In the rows, zero is written as 128.
Each path below is one point turned by a fixed rotation once a step. After each direction that follows a path, write how fast that rotation turns it, in degrees per step (0 if it stays still).
Each turn is a multiple of 5 degrees from 10 to 175, or 0.
Each row of a path follows its step; steps can be skipped.
Path 1:
step 0: [124 126 122 136 129 129 132 129 125 126 134 127 130 129 135 138 126 119
 137 123 124 125 128 137 122 126 135 121 125 120 119]
step 1: [124 129 127 138 129 135 125 132 133 139 132 134 131 125 118 131 124 126
 115 130 127 132 134 127 124 138 123 128 130 125 125]
step 3: [134 121 131 126 137 125 129 131 131 110 135 122 129 133 129 124 125 130
 130 119 125 122 125 135 130 124 131 127 126 125 129]
step 4: [123 129 129 132 125 136 131 128 126 131 125 125 128 124 124 129 134 123
 126 119 124 124 130 131 127 140 143 118 123 129 124]
step 5: [119 125 127 123 127 132 129 130 128 139 127 136 133 129 135 131 127 121
 124 134 123 130 133 128 118 131 126 138 131 118 131]
step 6: [137 131 132 133 135 137 130 130 126 123 132 129 124 135 127 127 130 137
 119 134 129 126 123 122 129 123 116 130 130 118 129]
step 7: [131 130 134 126 131 114 129 128 132 117 123 126 126 133 127 123 132 130
 123 125 134 126 123 126 134 141 137 123 125 130 132]
step 8: [123 125 132 123 122 124 138 127 132 130 126 129 134 123 132 127 133 118
 131 125 120 121 133 137 125 120 135 119 126 122 125]
step 9: [130 124 124 126 133 140 124 133 124 138 124 125 133 123 121 130 134 125
 119 127 132 132 129 133 121 127 124 132 134 120 122]
step 12: [129 126 122 133 129 122 138 127 130 134 130 130 125 115 119 129 133 124
 125 118 136 125 127 135 128 127 135 119 129 124 124]
Speeds:
[131 127 127 125 127 129 130 129 126 133 130 131 128 126 126 126 127 131
 127 130 127 131 130 129 127 128 130 130 129 126 128]
95
[130 125 127 128 128 129 129 130 129 129 130 129 129 132 130 129 128 128
 126 129 129 130 127 126 129 129 125 123 131 131 132]
85
[130 126 131 128 128 127 130 126 130 125 127 130 128 128 126 125 124 128
 129 127 131 129 127 122 131 127 128 129 128 126 128]
85
Path 2:
step 0: [129 130 111 121 134 127 123 117 127 127 127 123 130 130 127 123 130 133
 130 125 123 115 117 132 131 125 131 122 126 137 132]
step 1: [135 125 128 133 132 127 131 124 137 124 134 123 121 141 127 135 125 123
 128 122 127 126 124 142 141 136 131 129 132 135 130]
step 3: [134 133 119 126 128 121 143 123 127 126 139 124 123 131 118 132 125 124
 136 125 121 120 127 133 125 124 129 127 125 129 138]
step 5: [129 133 127 122 126 129 149 129 122 122 120 135 126 124 127 133 126 125
 125 134 127 122 126 131 122 138 132 118 124 125 135]
step 6: [132 127 123 134 133 134 134 125 135 126 123 125 124 124 121 127 132 114
 138 131 117 133 134 126 120 126 123 123 117 134 132]
step 7: [123 133 125 122 131 126 130 125 129 132 116 127 121 138 129 127 135 123
 121 135 125 126 133 123 135 142 128 123 114 122 129]
step 8: [126 133 117 132 127 136 132 125 135 126 118 137 134 125 130 132 124 128
 129 124 128 134 134 138 124 131 137 118 115 135 129]
step 9: [137 127 130 127 135 135 131 113 129 135 119 125 126 139 132 118 133 126
 133 128 122 130 129 130 134 121 131 120 120 125 127]
step 10: [133 130 112 119 126 132 125 131 141 131 131 131 130 135 131 129 125 131
 128 132 133 129 126 130 143 134 127 120 119 128 131]
step 12: [140 125 124 126 124 126 132 124 129 117 133 132 131 133 128 118 136 136
 135 125 128 120 124 129 137 124 119 117 122 122 130]
Speeds:
[128 130 128 124 130 126 127 130 129 126 124 131 128 128 128 129 129 131
 129 130 128 123 127 125 130 127 128 127 129 125 125]
145
[127 128 129 132 128 126 128 128 128 123 126 129 127 127 131 129 128 130
 126 128 128 130 127 133 129 131 130 127 128 126 125]
110
Path 3:
step 0: [127 124 122 121 121 121 133 128 116 127 120 130 124 130 118 137 130 117
 125 126 135 124 125 128 136 125 126 125 129 133 132]
step 1: [114 127 128 128 124 118 136 137 125 129 119 122 120 130 125 123 129 126
 133 124 127 129 123 123 129 123 125 124 135 132 122]
step 2: [130 134 117 121 126 128 126 131 130 128 118 130 115 126 125 118 125 128
 137 129 132 122 126 122 128 124 125 130 137 131 133]
step 3: [136 122 127 118 135 127 128 127 125 127 126 127 115 138 133 129 134 126
 139 121 129 120 121 130 128 124 130 125 133 131 127]
step 4: [121 123 124 119 136 134 136 129 131 132 132 118 116 130 125 131 126 123
 132 130 131 119 133 128 121 128 123 129 133 123 124]
step 6: [125 123 129 121 122 123 126 138 121 135 130 128 127 128 123 134 135 117
 127 123 136 120 125 126 126 123 137 137 132 128 127]
step 7: [115 129 118 119 126 126 140 135 128 129 121 127 126 125 127 130 129 131
 121 121 133 124 125 127 133 120 132 126 132 126 130]
step 10: [131 118 123 130 143 132 138 130 120 131 123 125 117 127 127 129 123 128
 130 121 132 122 128 129 122 131 134 120 129 130 127]
step 11: [131 123 122 125 123 129 131 134 117 128 134 119 115 125 125 137 118 126
 129 127 133 125 131 130 122 127 120 132 128 135 130]
step 12: [122 125 129 122 127 124 130 138 123 130 124 128 121 121 121 134 136 126
 135 126 135 131 123 130 116 121 131 129 123 136 136]
Speeds:
[127 128 126 131 127 125 126 128 128 128 127 125 126 125 131 131 127 130
 129 130 130 130 127 125 127 128 125 128 129 124 127]
110
[131 126 130 128 131 130 128 125 128 128 130 124 123 129 130 128 128 127
 125 131 125 127 128 127 127 131 130 127 128 127 131]
60
[125 129 129 128 124 124 129 129 127 128 125 128 127 128 127 128 130 127
 122 131 127 131 126 128 130 128 131 129 128 127 130]
55
Path 4:
step 0: [132 123 130 125 130 127 128 122 123 121 126 122 127 115 128 136 124 123
 136 130 128 131 137 135 131 138 133 125 123 125 118]
step 1: [133 122 133 121 124 126 125 122 127 123 136 138 131 128 123 121 134 134
 125 133 127 118 133 142 121 123 123 130 130 124 128]
step 2: [135 124 131 125 119 117 134 126 120 123 124 133 124 135 132 126 123 127
 127 132 134 132 125 117 125 130 127 133 127 134 116]
step 3: [130 123 139 130 122 129 122 126 130 132 131 133 127 120 126 133 124 128
 126 124 119 138 124 129 122 121 132 118 140 132 127]
step 4: [131 127 131 132 138 127 134 124 118 119 130 131 135 123 126 125 122 122
 130 118 130 126 134 122 120 139 126 129 134 127 134]
step 5: [120 127 125 128 122 127 118 128 120 126 130 133 134 121 117 124 135 128
 128 128 127 126 118 134 126 136 133 131 126 125 116]
step 6: [132 131 135 121 135 124 131 122 133 124 124 142 129 133 135 128 138 131
 124 128 128 125 128 121 124 127 140 126 129 123 122]
step 9: [128 134 128 127 121 129 133 129 129 124 125 125 137 112 128 131 136 121
 121 119 129 118 123 126 126 128 122 130 126 124 124]
step 10: [121 129 118 125 131 124 135 119 130 126 133 136 130 129 136 136 127 134
 135 128 130 127 122 134 134 133 129 125 135 121 119]
step 11: [129 127 127 124 120 132 133 123 137 121 115 137 123 132 117 132 126 126
 133 126 130 121 129 129 122 120 131 128 126 128 130]
Speeds:
[127 125 129 128 126 124 127 127 126 124 128 128 125 128 129 129 124 125
 129 130 129 128 126 130 126 125 126 128 130 126 130]
35
[128 126 132 128 129 130 126 125 130 127 125 127 128 126 131 126 129 124
 128 127 125 129 127 128 130 125 129 127 125 127 127]
125
[128 127 127 129 126 131 130 125 126 129 130 131 129 127 128 129 126 126
 126 127 129 126 130 128 124 127 130 128 129 128 123]
0
